128 stands for zero in the data rows.
Here are some numbered points:
[ 90 127 140 170 118 121  78 128 103  82 182 193 171  79 112 120 139 143 101 150  70 187 217 119  79 123 120  82  78 178 121 120] 0
[ 93 130 114 147 113 132  68 114 127  64 179  64 148  81  86  98 127 161  64 136  92 159 189 120  86 142 117  58 110 162 100 143] 1
[142 123 129 118 126 160 159 153 141 167  81 219  86 145 168 144 108 121 156 120 137 128  51 117 141 132 117 149 143  56 170  88] 2
[ 98  89 121  86 114 106 114  36  81 144 133  55 150 129  96  97 147  44  88 155 108 127 195 154 105  88 149 125 111 135  99 164] 3
[142 150 130 151 150 101 110 113  55 128 165 122 125 139 114 136 133  93 139 155 121 139 124 160 131 129 144 139 106 155 103 155] 4
[203 170 107 150 153  85 185 156 179 142 131 164 121 172 166 155 172 116 178 160 179  71 102 177 172 163 145 174 149 126 170 162] 5
[ 68  96 180 110 115 134 106  92  25 146 132  70 181  90  71 110 101 110  82 117  82 122 255 132 105 100 140  97 108 159  48 138] 6
[175 196 105 155 169 161 136 161 158 113 170 227  62 168 127 179 124 133 166 152 142 165   0 138 144 179 107 184 153  98 129 123] 7
[118 103 155 126 112 148 105 110 133  91 147 137 149  99 108 103 134 144 107 139 126 126 192 115 104 131 126 104 136 150 114 136] 8
[125  82 117  84 123 116 138  68 108 143 106 111 158 147 125  74 143  59 107 150 129  96 200 154 117  63 164 123 133 121 125 175] 9
[ 95 129 138 170 119 127  84 136 112  81 178 202 161  84 116 120 135 150 109 145  80 189 187 114  84 128 122  88  86 170 125 116] 10
[138 127 125 116 126 158 149 146 142 160  91 196  87 146 160 145 109 114 148 122 127 140  42 115 131 132 115 149 139  60 163  91] 11
[140 117  58  46 109 118 158 131 133 159  88 162 145 141 153 106  97 100 129  71 152 107 162 101 153 100 141 133 137 114 148 130] 12
[133 142 119 164 134 157 124 181 165  84 153 255  96 120 149 118 112 189 160 121 143 196   3  90 118 157 127 132 132 120 160  92] 13
[133 105 158 131 130  94 172 142 120 195  19  86 110 152 172 148  95 147 156  73 148  88  93 123 162 132 166 162 167  75 146  91] 14
[ 97 112 146 127  89 127  76  91 121  79 166  74 168  94  91 119 154 108  65 153  82 142 217 132  68 123 121  68 106 164  94 147] 15
[183 180  80 143 155 120 161 177 210 125 105 165  73 168 170 157 135 167 188 128 163 144   0 124 157 160 127 173 150  94 185 121] 16
[109  78 141  88 108 122 106  26  88 151 114  29 171 134 114 104 137  46  83 163 100 118 238 158  93  70 137 131 109 135 118 176] 17
[143 149 153 155 123 151 125 137 136 113 144 162 148 121 125 140 148 135 132 153 138  94 200 143 134 162 116 112 140 138 115 126] 18
New points follow, each followed by the numbers of its two nearest points above, looking only along the 2 directions in which the numbered points spread most, nearest first.
[218 149  82 107 184 103 141  92 185 109 167  61 128 181 120 106 188  69 154 188 170 110  85 195 151  85 158 185 146 156 149 202] 12 14
[ 76  92 150 122  87 134 118 110  86 135 110  39 161  87 104 119 130 107  69 119  94 110 250 131 105 122 126  72 103 144 108 114] 6 3
[131 112 123  96 102 121 143 168 122 161  56 132 127 142 150 128  50 182 144   1 163  94 147  60 161 125 137 122 175 117 117 111] 12 14
[ 71  86 139 134  93 124  93 121 108  89 119  77 161  61  94  93 114 148  75  99 110 133 229  99  92  96 121  43 109 163  96 133] 15 1
[162 179  99 131 118 159 119 151 188 106 145 168  58 147 148 189 150 123 135 166 111 178   0 116 120 170  97 170 144  84 170 100] 7 13
[125 134 108 127 136 117 111 142 110  97 140  66 144 106  98  86 109 162 135  96 145 137 182 121 151  98 134  74 112 182 111 153] 8 4
[ 96 114 148 130  88 126  77  90 120  85 169  90 169  92  92 118 157 109  67 155  81 143 217 134  65 125 124  66 100 166  95 146] 15 1
[151 155 157 151 128 161 158 153 162 131 136 183 122 131 140 165 127 149 163 127 154  83 153 134 153 173 110 147 150 132 148 102] 11 2
[102 148 124 126 107 155 107 157 152 107 158 133 106 123 147 172 131 142 124 148 103 160 101  95  97 183  58 124 113 118 149  71] 18 4
[105 156 126 146 112 155 122 161 141 105 151 255  97 122 154 135 133 158 142 139 112 179  44  90 118 159  96 131 101 111 165  74] 13 7
[126 118  60  34 105 122 132  63 117 167 102  62 150 150 126 107 130  36  96 113 113 117 147 128 127  75 136 138 143 102 127 153] 9 12
[114 145 127 123 111 146 115 151 151 120 143 122 110 130 146 169 133 135 127 143 114 137 111 105 109 175  74 129 121 114 147  82] 18 4
[ 81  89 137 130  95 115 100 117 111 100 113  70 161  74 100  98 123 136  77 105 113 126 222 109  97  96 127  57 111 159 101 139] 15 6
[154  75 123 149 164 106 101 105 132  58 163  30 134 119 100  88 147 149 128 148 112 167 123 130 107  95 123 107 132 182 112 158] 8 4
[ 82 107 167 146 107 157 124 155 112 109 134 176 161 106 116 106 118 174 124 114 115 112 224  96 109 134 121  97 124 152 115 109] 8 18
[143 154 140 181 182 149 144 175 119 133 135 235  71 153 124 144  79 195 180 124 153 165   8 105 155 149 132 159 146 112 127 119] 7 13
[ 63  91 149 121  77 140 110 106  78 129 116  32 161  78  99 120 130  99  57 123  80 116 255 128  97 122 119  63  94 143 105 108] 6 15
[139 100 169 127 152 125 198 143  96 212  74 161 143 139 150 130 110 140 169 105 166  56 214 157 188 130 137 132 145 103 140 104] 12 14
[204 142  94 111 173 111 136  96 177 106 164  75 131 169 118 107 179  81 148 180 164 112 100 183 144  93 153 173 145 155 145 192] 12 4
[118 126 152 157 157 122 104 120  68 118 167 102 137 113  82 127  95 155 130 133 118 136 190 146 130 122 159 118 122 165  59 158] 8 4
[118 158 126 139 135 167 132 170 183 108 143 142 127 125 117 134 127 161 130 128 136 125 123 113 144 149 112 112 140 142 140 122] 18 4
[133  98 164 122 147 122 185 127  93 202  83 146 144 137 142 125 116 127 157 113 158  67 212 157 176 125 139 130 140 108 134 113] 12 14
[ 85  93 137 132 104 125 101 122 113  95 124  93 158  72  99  94 122 142  88 108 118 129 221 106 101  98 126  58 112 163 104 137] 15 1
[ 94 126 139 103 111 129 142 125  54 188 105 164 141 131 113 143  38 132 124  59 115 117 193  91 155 128 134 127 114 131  88 118] 4 18
[ 57 114 151 135  87 126 132 109  59 168 130 174 171  81 140 117 135 115 105 130  93 150 227 115 128 122 131 112  36 138 131  89] 8 15
[190 147 102 108 160 112 151 117 174 122 137  57 126 166 129 112 171  97 146 168 170  93 102 170 151 112 146 158 155 139 145 174] 12 14
[191 180  82 147 166 118 168 180 217 130  94 160  62 178 173 157 133 173 196 128 171 138   0 128 162 161 134 180 161  86 189 126] 16 2
[128 112 126  76 129 108 133  64  87 183 132  89 155 145 121 126 157   4 105 167 119 124 163 173 134  86 161 150 111 126 111 161] 9 3
[119 119 125 112 116 119  83  87 113  99 160   5 156 123  61 122 130 102  77 170 115 118 205 146 100 100 135 101 129 169  58 188] 6 3
[160 134 125 123 134  86 164 139 124 189  67  90  94 159 169 177 147 104 157 105 148  81  86 140 164 143 137 179 155  92 150 118] 14 5
